One turn or mirror swaps these rows in pairs. Which row does each one swap with?
The rows were stretched afterwards, more along some directions than others.
moto: [-106,-99,-42,119,-31,154,85,25,39,-146,32,-216,-61,65,-56,-33,104,-33,-105,99,153]
tatob: [107,67,-214,18,-214,107,115,-9,35,77,43,-66,38,296,-118,121,154,-116,-37,107,294]
pak: [118,-50,-98,7,-168,48,236,6,146,-12,31,-63,-95,339,-177,28,-78,53,198,142,158]
pirog: [67,-20,-82,-74,-17,167,250,61,-29,38,-61,-177,-331,196,-130,42,63,-62,48,71,145]
gik: [33,-175,8,-113,105,-18,0,146,-182,53,-192,-112,-134,270,-63,199,152,30,-46,78,253]
vupo: [-4,-68,-7,201,79,56,-154,43,-50,-100,136,-167,-90,350,-159,39,-187,55,143,5,96]
Kor: [-27,5,-86,-237,-73,70,257,-42,-174,62,-50,-296,36,99,85,93,-110,58,-11,166,79]
viti: [45,-90,-31,-38,-162,46,329,-112,94,11,-43,-329,38,179,-50,127,112,93,204,219,176]
mazo: [-44,25,-76,47,-108,254,94,122,51,-15,57,-108,-25,246,-95,93,-27,-158,-54,-37,193]
sorun: [-67,-12,-114,-199,-130,-104,98,-48,33,124,56,-48,24,149,-57,-17,42,23,47,353,291]
pofu: [-11,93,-284,-141,-55,-1,80,-35,-70,112,14,-139,-243,349,75,68,31,47,46,123,200]
deko: [65,30,-174,-37,-111,-7,-84,-223,-113,9,38,-110,-126,215,150,114,-64,140,-108,115,293]
feve: [-46,70,-323,-200,49,91,238,-189,-53,-52,68,-357,-93,165,124,50,-110,-13,81,226,171]
lal: [66,6,-151,-50,106,236,131,-64,-10,-73,69,-334,-156,189,102,86,-101,3,-33,156,156]
Tozi: [72,-199,-30,-70,23,33,51,-72,-177,132,50,-192,7,252,26,107,-136,56,-29,155,281]
bazo: [72,-170,-37,12,-1,113,156,152,30,-87,129,-57,20,219,-208,27,-37,-124,152,81,164]
zedo: [-69,3,-77,41,-82,-107,89,-23,30,72,33,-32,-173,246,-127,-75,-10,95,242,229,197]
zoki: [58,-195,-19,-256,-2,3,197,-257,42,83,27,-254,-33,182,13,128,11,72,121,328,208]
Galam: [-46,-101,-41,87,-148,-27,112,-116,100,-122,5,-28,44,138,-100,38,118,34,14,171,8]
Duva: [8,-12,-174,-81,-219,109,101,-191,150,128,240,-196,-66,79,-6,-47,-89,45,146,323,144]
disit: [73,54,30,-148,-223,41,168,-4,-11,187,-59,-78,193,-101,51,79,85,17,0,197,-9]
natus: [44,-11,-115,-73,-30,-93,-55,114,-264,82,-102,35,-224,275,-66,179,0,130,20,42,116]
Nivu: [-7,-186,-111,161,-242,-38,53,-119,52,-36,-11,-112,84,372,-222,47,-24,145,74,106,33]
puviz: [-21,-5,-64,116,-178,206,125,-128,-35,6,36,-335,-26,258,34,88,-118,120,13,98,124]
loko: [38,-149,152,-43,-49,77,51,127,90,134,102,-83,134,195,-150,154,114,-221,66,54,95]
siza: [-78,-21,-203,-233,-191,-79,184,-214,5,75,8,-148,-65,314,179,198,-60,41,145,59,152]
puz: [57,-29,-188,-166,-155,-56,61,45,-129,122,87,-36,-110,16,91,44,-28,168,240,375,280]
lem: [117,-48,128,-52,-137,100,196,156,131,208,42,-24,136,109,-120,-42,98,-134,87,104,48]
seva: [40,7,-15,137,-162,104,156,187,-94,-58,-111,-45,-9,81,13,190,45,-3,-47,10,-11]
bot: [103,-163,137,-3,18,38,-40,-32,-205,76,103,-198,68,90,-13,175,-103,0,5,112,171]
Deta: [-7,-39,-208,44,-208,-224,-4,-125,-85,-20,-5,-1,-124,296,-30,155,-101,240,139,205,36]
numo: [39,-37,-137,-15,-70,144,124,-57,-135,68,15,-346,-267,170,-28,116,-37,27,83,225,237]
Dimo: [141,78,-50,-83,-53,81,63,180,-80,99,94,11,-7,202,-145,108,65,-74,163,165,121]
vok: [47,69,-129,61,-252,66,166,-15,141,136,129,-45,145,191,-89,-15,42,-133,-10,33,98]
vumab: [91,-76,-182,-86,73,-42,99,-39,-159,170,62,-132,-222,364,34,152,34,35,64,125,279]
Fuf: [-173,-13,-80,174,-79,43,80,154,-128,38,-31,-95,-97,236,-60,105,-5,40,-9,101,158]
zitan: [-13,29,-23,-144,102,163,125,143,-143,-104,-82,-24,-119,57,133,23,-1,-118,-140,-12,187]
Ginu: [76,-29,-10,155,-13,222,105,180,-89,149,-38,-228,32,214,-115,148,144,-42,57,158,137]
Kuz: [23,65,-76,-80,11,31,77,88,-127,-144,-165,-89,-152,27,-83,-61,-28,-44,-80,11,-11]
vikid: [6,65,-269,-40,-345,-96,118,-149,-104,59,29,-112,-81,314,-23,230,15,98,102,127,313]
Gizi: [12,110,-137,-7,-126,-113,79,28,-86,-35,-138,-44,-168,292,-52,-41,-106,139,57,12,-54]
Gega: [109,-118,88,176,-149,89,74,55,54,129,58,-189,-29,367,-363,109,141,39,153,242,204]
negib: [14,8,-5,-84,-230,1,21,-61,111,80,-12,11,246,63,58,-1,-39,14,68,100,59]
fidan: [73,-122,-130,72,-352,59,67,-139,96,-22,153,-120,-69,186,-154,30,-64,57,170,205,167]
kuve: [143,37,-9,19,-120,81,100,250,-53,160,33,-62,-14,93,-3,77,130,43,144,242,131]
bur: [114,-76,92,42,-172,-8,78,99,-78,202,-47,-43,-6,206,-148,114,73,29,-25,142,338]

Swapped with tatob: Tozi
Swapped with Fuf: Galam
Swapped with vikid: bot
Swapped with lem: pofu
Swapped with zitan: sorun

